128 stands for zero in the data rows.
Some points:
[171  91 120 135 126 144 144 166  99 135 121 148 150 160  95 116 108 115 131
 159  18 145 148 144 140 114 153 194 135 152 120 133 141 155 153  66 126 118
 165]
[146 153 122 144 143  86 102 141 145 111 139 154  93 147 121 125 151  84 101
 116 114 124 125 138 138 146 135 118 119 166 110  81 124 159 153 144 104 116
  95]
[108 145 148 147 111 125 140 125 128 140 138 138 118 128 112 174 125 112  92
 125  79 126 110 136 142 145 136 104 117 133 123 130 130 168 120 155  94 108
 137]
[130 111 118 152  92 115 137 153 150 136 134  91 128  97 116 116 114  82  99
 118 141 103 123 101 150 104 142 141 137  85 102  90 137 134 119 149 138 129
 119]
[147 166 158  88 125 196 209  70 126 127  89 110 150 112 113 146 181  88 108
 169 147 114 204  90 176  47 177 126  62 113  93 111  54 111 119  92 173 101
 157]
[ 99 149  85 124 112 147 128 134 115 136 136 155 125 127 177 161 107 119 104
 128 102 134  90 137 151 128 143 104 145 125 122 123 104 117  84 133 145  88
 102]
[131 128 131 174 154 138 123 105 165  98 122 174  78 178  89 112 114 218 110
 142 163  69 124  97 122 131 130 101 128 123 115 119 110  88  89 100 151 144
 171]
[102 110  55  36  98 135 144  99 162 147 120 162 188 181 119 158 139  92 154
  46 169 118 147 121 123 178  99 119 170 148 123 189 137 136 131 140 144 192
 102]
[138 123 182 119 129 131 111 166 102 131 142 119 103 113 157 161 127  77 149
 149 118 140  64 171  99 134  94  74 130 141 118 140 118 141 138  66 145 151
 164]
[158 145 106 111  78 153 107  75  96 117 157  34 171  97 103 158 113 156 149
 113 154  67 126 158 127 150 157 157 142 198  98 148 176 151 110 133  87 195
  73]
[102  52 179 174 130 100  87  91 162 179 142 116  94  81 123 120 152 104 138
 195 138 126 129 119 170 112 109  87 160 197 180 144 102  21 145  87  43 152
  48]
[105 189  51 153 126 122  92  82 177 175 195  76 150 128 120 103 132 115 196
 152  99 123 195 132 143 177 137 133 147 199 130 216 152 112 140 204 163 164
 170]
[ 89 155 125 109 123  74 149 128  97 141 126 124  86 116  89 134 110 128 109
 103 121 131 107 111 155 128 145 110 127 105 134 136 141 135 148 104 136 137
 119]
[180 131 121  42 154 115  75 152 159  99  75 101 118  97 159 153  86 144  42
 140  85 116 124 168 132 127 145  81  84 110 123 148 105  85 146 182 187 175
 130]
[160 121 109 155 100  63 120 128 111 137 120 143 145 136 118 164  93 104 112
 157 165 108  90 132 165 147  93  80 117 138 115 115 133 101 128 107 127  95
  96]
[ 62 159 115 121 198  96  84 135 107 165  59 117 109  66 151  76 172 138 132
 225 136  80 123  71  62 149  84 181 167 147  76 182 126 156 126 115 163  54
 136]
[178  29 148 121 127 144 157  88  49  99 109 149  91 142  28  76 183 198 121
 126 174 136 121 111  82 142 181  95 129 143 134 143 119 135  86 128 186 117
 192]
[119 101 143  99 121 154 107 126 217 166  70  54 120 201 176 160  95 139 137
 213 174 200  98  90  84 192 202 144 153  97 199 117 123 181 206 121 106  96
 109]
[148  99 105  90 127 168  89 124  82 140 104 172 129 107 106 130  91  83 132
 129 128 120 120 130 162 114 165 135 173 101 100  91 136  93 144 149  73 109
 180]
[101 154  91 207 106 128 124 112 124  82 105 138 177  88 162 185 156 159 116
  87 144 130 115 123  45 119 111 172  36 153 122 111 129  76 167 122  91  87
 200]
[107 100 113  96 129 110 128 164 142 110 134 146 151 153 158 110 131 123 122
  87 175 125 168 161 155 145  91 153  72 124 157 173 159 108  90 130  59  77
 156]
[171  96 153  64 133 120 113 111 150 200 207 174 166 138 143 158  19 167 137
 140  78 152 145  71  97  87 102 191 148 151 155 114 117 166 146  47 115 121
 124]
[114 112 147 115 126 131 127 118 142 117 164 133 150 101 164 186 143 116 135
  82 141 140 124 121 109 149 152 108 155 146 117 161 168 135 113 120 115 141
 134]
[114 147 145 132 120 128 141 144 116 144 129 123 121 154 124 124 110 132 122
 101 119 125 109 155 124  99 117 106 120 110  99 153  82 151 136 138  81 133
 130]
[165 132 139 156 132 125 151 178 165 150 133  66  99  68 163 112 208 141 172
  87 105 108  74 127  99 173 125 155 145 147 175 116 159  67  86  52 121 112
 150]
[145 197  99 130  60 175  88  70 137 138 104 101  96  61 139 158  79 106 170
 139 160  54 193  89  75  60  91 135 157 180 102 181 237 205 143 155 157 169
 121]
[ 56 119 158 153  73 185  46 104 123 145  46 117 155 165 163 174 147 184 174
  72 117 128 201 111 201 176 107 164 126  88 149  55  61 184 140  97 161 176
 127]
[ 92 127  92 103 169  71 161 176  95  93 141 111 135 145 174 205 167 160 178
 193 184 141 151 115 162 114  72 196 133 175 155  91 159 117 112 207 123 175
 158]
[159  82 130 172 135 102 142 175  89 141 141 164 168 118 144 105 129 120 146
 114 126 122 160 127 105 141 178 125 132 104  88  89 132 150 149 124 160 147
 106]
[122 151 138 187 195 172 134 157 139 150 103 149 135  92 120 143  97  90 157
 151 114  92  98  73  82 118  71  85 109 134 188 118 157 182 154 127 152  98
 116]
[160 129 170 136 146 158 205 124 122  78 121  94 120  99 147 128  68  65 106
 114 148 108 188 125 137 150 172 151  88 127  77 115  81 121 123 132 165  91
 118]
[ 92 163 108 142  85 139 124 149 113  98 148 117 129 118 125  99 137 125  92
 157 112 181 150 133  78 155 117  89 151 103 106  97 113 140  79 104  90 153
 121]
[150 148 145 156 166 123 149  94  61 133 156  87 163 160 196 110 155 150  98
 157 135 102 158 115 155 134 118  88 130  61 142 127 148 144 158 108  63 158
 135]
[141 113 137 108  62 108 178 164 120 146 128 159 144 110 143  97 124 168 163
 120  94 159 123 141 116 103 163 113  85 147  90  92 136 144 154 134 123  97
 117]
[167 105 140  94 167 118  97  94 171  70 117 145 114 109 125 108 161 115 155
 108  55 157 131 132  86  96 115 120 134  85 104 125 129 130 151 187 112 129
  71]
[154 128 110 129 140 123 125 125 119 114  98 164 102  86 172 113 111 138 116
 107 113 129 104 129 138 131 146 126  96  87 150 159 124 130 150 148 126 171
  78]
[139 148 158 127  96 158 139 136 123  76 130 165 126 134  95  75 123 168 108
 128 130 118 114  97 159 180 125 121 125 126 144 120 147 116 120 137 141 121
 131]
[102 119 130 122 136 100 151 123 128  98 108 114 166 161 112 131 107 126 110
 125  95 131 121 140 150 128  86  98 141 116 103 105 155 118 141 119 117  88
  95]
[173 128 169 127 126 141 105 182  71 189 150 101  91 166 105 158 126 112 113
  90 131 159 132  14 134  86 144 142  94 105 162 185  94  79 106 176 149 114
 100]
[103 118  87 136 186  88 115 116 158 167 190  70 149  74 115  89 144 155 184
 159 109 157 104 157 165 197 120 126 120 120 137 144  80 120 125 178 146  84
 162]
[131 122 100 105 151 137 106 124 118  82 176 124 107 138 130 115 153  93 139
 114 105 129 100 115 124  96  99 110 129 153 165 104  83 161 119 136 138 124
  80]
[127 137 111 137 104 120 137 126 134  97 128 144  83 156 132 133 103 128 170
 133 116 117 116 135 140 132 115 120 108  72 132 143 100 122 113 109 124 127
 118]
[121 155 145 154 152 104  93 114 162  74 111 138 100 157  97 122 109 155 161
 115 151 129 117 132 145 103 179  80 136 119 114 131 146 117  99  98 143 130
 154]
[111 147 141 113 173 121 140 203 179 136 138 131 164 123 106 140 177 151 167
 145 161 168 128 161 180 121  88 161 168 121 110 160 123 114 113 154 121 113
 124]
[152 177 174 182  71  93 147  81 117 162 122 139 153 164 134 104 121 129 104
 103 173  69 157 217  75  49  98 134 248 120 238  84  77 120 152 137 159  75
 138]
[114  70 126 133  97 186 165 152 105 171 113 139 124 191 135  88 154 147 119
 135 103 109 128 175 106 100 154 104  90 133  82 118 154 132 121 147 145 112
 125]
[182 107 146 166 160 170 175  73 107 108  64 167  62 153  74  79 143 198 112
 133 167 204 107 108 130 132 135 109 159 174 108 132 124 100  90 122 166 157
 158]
[ 79 126 125 140 126 140 151 180 118 129 141 152 109 109 105 162 106 134  98
 112 106 118 151 155 128 134 152 136 141 111 141 128 129 115 144 124 107 148
 103]
[ 85 172 169 120 149 141 112  92  79  91 167 132 154 142 120 117  95 113 112
 130 122 135  79 166  73 158 123 153 103 112 115  83 157  77 168 132 166 178
 126]
[ 90 130 124 104 152  56 140 105 149 186 122 160 170 129 106  90 129 110 128
 107 165 207 163 200 123 146 128 199  94 108 174 116 159 120   4 156 117 169
 167]
[123 137  84  91 154 116 146 161 169 125 101 104 115 146 122  98 117  98  86
  82 162 142 103 121 181 108 109 149 127 151 146 125 122 158 130 108  78 138
 160]
[110 101 142 120  78 118 142 136 123  90 139 137 173 130 138  92 141 104 107
 141  97 120  74 118 135  92 149 148 104 113 115 161 130 147 125 127 137 125
 127]
[157 132 113 135 152 174  81 133 166 115 211 145  68 132 122 135 199 111  92
 110 143 139 132 167 147 107 106 133 140  88 107 114 146 138 176 117 124 101
  89]
These points spread out most along one direction. Take the direction at right angles to it along which they spread out most. Go by this last direction. Where along it does each point below lie, from 0 to 99? The average is 50, and the first point in the table lies past the average. One standard deviation of the points above along it is 16.
[154 128 110 129 140 123 125 125 119 114  98 164 102  86 172 113 111 138 116
 107 113 129 104 129 138 131 146 126  96  87 150 159 124 130 150 148 126 171
  78] -> 57
[114 147 145 132 120 128 141 144 116 144 129 123 121 154 124 124 110 132 122
 101 119 125 109 155 124  99 117 106 120 110  99 153  82 151 136 138  81 133
 130] -> 54
[ 62 159 115 121 198  96  84 135 107 165  59 117 109  66 151  76 172 138 132
 225 136  80 123  71  62 149  84 181 167 147  76 182 126 156 126 115 163  54
 136] -> 46
[111 147 141 113 173 121 140 203 179 136 138 131 164 123 106 140 177 151 167
 145 161 168 128 161 180 121  88 161 168 121 110 160 123 114 113 154 121 113
 124] -> 19
[ 99 149  85 124 112 147 128 134 115 136 136 155 125 127 177 161 107 119 104
 128 102 134  90 137 151 128 143 104 145 125 122 123 104 117  84 133 145  88
 102] -> 53
[158 145 106 111  78 153 107  75  96 117 157  34 171  97 103 158 113 156 149
 113 154  67 126 158 127 150 157 157 142 198  98 148 176 151 110 133  87 195
  73] -> 69
[152 177 174 182  71  93 147  81 117 162 122 139 153 164 134 104 121 129 104
 103 173  69 157 217  75  49  98 134 248 120 238  84  77 120 152 137 159  75
 138] -> 63
[130 111 118 152  92 115 137 153 150 136 134  91 128  97 116 116 114  82  99
 118 141 103 123 101 150 104 142 141 137  85 102  90 137 134 119 149 138 129
 119] -> 59
[173 128 169 127 126 141 105 182  71 189 150 101  91 166 105 158 126 112 113
  90 131 159 132  14 134  86 144 142  94 105 162 185  94  79 106 176 149 114
 100] -> 54
[131 128 131 174 154 138 123 105 165  98 122 174  78 178  89 112 114 218 110
 142 163  69 124  97 122 131 130 101 128 123 115 119 110  88  89 100 151 144
 171] -> 40
[167 105 140  94 167 118  97  94 171  70 117 145 114 109 125 108 161 115 155
 108  55 157 131 132  86  96 115 120 134  85 104 125 129 130 151 187 112 129
  71] -> 56
